B =
35.7; -48.2; -64.9; 0.2; -27.4; 19.2; -8.0; -58.5; -42.7
1.6; -9.5; -45.7; -8.8; 64.8; 19.9; -10.6; -58.8; 62.2
11.6; -4.5; -32.2; -20.6; 70.3; 6.5; 0.5; -52.8; 69.7
-33.4; -37.6; 28.7; 44.7; -34.4; 22.3; -5.2; 28.9; -79.4
50.1; -18.8; -49.4; 5.5; -43.7; 58.5; 11.5; -17.3; -56.0
22.3; -51.1; -69.3; 3.7; -19.4; 11.4; -19.8; -66.9; -30.7
9.8; -5.4; -34.9; -18.2; 69.6; 9.5; -1.6; -53.8; 68.5
49.9; -33.7; -56.2; 0.1; -37.3; 42.2; 7.5; -36.2; -54.1
17.2; 1.1; 8.5; -39.8; 51.5; -50.8; 2.2; -30.6; 78.1
11.1; 24.6; -24.4; 33.4; -74.4; 50.0; -8.3; 37.8; -47.5
The entry in the top-left corner is 35.7
The fifth entry, reading row by row: -27.4
The maximum: 78.1
Which number is the entry just left of 70.3?
A: -20.6
The entry directly above 70.3 -> 64.8
Which number is the third entry on the main diagonal?
A: -32.2
Which number is the entry directly below -51.1?
A: -5.4
Which number is the entry directly above -51.1?
A: -18.8
Which number is the first entry of the largest entry's row?
A: 17.2
The entry just right of 58.5: 11.5
The entry in the bottom-right corner -> -47.5
Which number is the entry directly below 5.5?
A: 3.7
Which number is the entry just right of -58.8?
A: 62.2
Which number is the smallest entry?
A: -79.4
The top entry of the column that holds the largest entry: -42.7
Which number is the second entry on the diagonal from the top-right corner?
A: -58.8
The entry just right of 2.2: -30.6
The entry just left of 42.2 is -37.3
The third-last entry, reading row by row -> -8.3
The entry directly above 50.1 -> -33.4
Which number is the third largest entry?
A: 69.7
The entry directly below 50.1 -> 22.3
Which number is the entry directly below 19.2?
A: 19.9
The entry just left of the smallest entry -> 28.9
The entry just right of 70.3 is 6.5
The entry directly below the smallest entry -> -56.0
Which number is the entry just left of -5.2?
A: 22.3
The entry directly above the largest entry -> -54.1
Which number is the entry directly below 3.7?
A: -18.2
Which number is the entry just right of -50.8?
A: 2.2
